Each path below is one point turned by a fixed rotation once a step. After each direction that follows a path, write how fast that rotation turns it, in degrees per step (0 if it stays still).
Each turn is a multiple of 5 degrees from 10 to 175, or 0.
Each row of a path follows its step; steps can be skipped.
Rotation 1:
step 3: [  1  -2  21   0  -4  10   8  51  48  72 -33  17  11  36   1  44 -41  13
 -28  -3 -23   5  24 -12 -20  17  42  17  -8 -14  21   2  -3   0  47 -20]
step 5: [ 43 -25  -3   4 -41  18  16  44   7  35 -10  51  -6   2  16 -39  20  15
 -16 -20 -17 -15 -26 -31   8  44 -24  -2 -17 -36 -14 -34 -48 -15  -1  36]
step 6: [ 35  14  33  13  -9  29 -12 -46 -31 -27 -32 -16  -2  25 -10 -40  18 -17
 -12   8  18  11  44  -2 -54 -34 -31  -2  16  -4  -4 -16  42 -56  -3  32]
step 8: [  0  -6  31 -23  14  28 -70  28  11   3 -14 -51 -61  -3  12   8  -9  18
  42  18  -5   9   5 -25 -38 -15 -13  16  -3  12  42 -12  43  -1   0 -32]
step 9: [ -5  25 -19 -28  25  17  12 -20 -26 -40  29  13  -1  -9  -9  87  30 -16
 -13  32 -24 -25  34 -13  41   5  31  -3  -2  37  -7 -14   4  39  -4 -31]
step 12: [-46 -41 -11  44  19  15  -7 -21  48 -25  -2  19  17   5 -19 -48   2 -27
 -10   3  18  20 -22  26  27 -21  16 -40  13 -11  -5  46 -41   7 -32  40]
step 16: [ 49  18  -6  18  -8 -28 -14 -10 -21 -50   7  20 -56  16  27   3   0 -34
  -7   1 -27  19  -8 -32 -69   8   0  31  40  -3  11 -20  32 -22  21 -19]
step 17: [ 16  57  -5  -3 -16  18 -37  -5 -34 -23  14  50 -24 -53 -14 -24  14 -22
 -41  14  29 -29   8   5  44 -14   5   4 -13   5 -12   2 -29  47  -9  41]
step 18: [ -5 -22  43 -17   9 -23  -8 -10  -7 -24 -17 -17 -43 -34 -13 -15   6 -17
  54 -64 -15  38  -6 -10   4 -13 -44   3 -10 -24  57 -11  27  23  32  23]
Speeds:
[-11   4  -3 -17   6   8   1 -12  12 -10  10   8  -3   1  12  -9  -3   1
   5  11  19  15   1  10 -13   0  -9   9   2 -13  14   1   2 -10 -12  -5]  175
[  1 -12  -9  -2  14   0   3  15  -4  -8  16   2   0 -13   3   0 -22   1
  -2  -1   3  -1   0   4  24 -10  -7  -2   1  -5 -11  -1  -1  -4 -13  18]  140
[-21  -9  19  -7 -16   6  -3  -4 -12  12  14  -8   0   6  -4   9  -1  -5
   8  10   7  -7 -15  -2   7  -7   3  -9  14  -1   4  -2   5 -13   6   7]  60
[  4 -16   1  -1  -4 -10 -18  -7   1   8  -8  19  11  -2   2  -1  -2  10
   7   9   4 -11  -6  14  -3   8   4  -3   5   4   7 -13  -1  21 -15   9]  145
[-12  -4   0   8  23   3  10  -2  -5  22  -4   9  -1   1   5   7   5   5
   2  -7   2  20   2  10   7  14  15 -11   1   0   5  18   3   2   4   5]  40
[-16   7  -8  21  -1  -2   5  -1  -8   4  -6  11  -3 -13   2 -20  -7 -10
 -14   7   1   5  -6   2 -10  -1  -9  -2   8  20  -1 -14   5  -7   4   5]  70
[  7   4  13  -2   4   9  -4   0 -20  -7   6   2 -20 -16   3  -2  13  15
   0  -7  12   5   6 -12  -8   3   6  -8  -2  -9  -5 -18  11   9   1   7]  35
[ -1   4   9 -16  -8   6   2  21  -3  -7 -13  -4   0   6   6  -6   1   0
   9   7   6   5   7  22  -2   1  -6   2   0  15 -17  11  14   8  10  10]  155
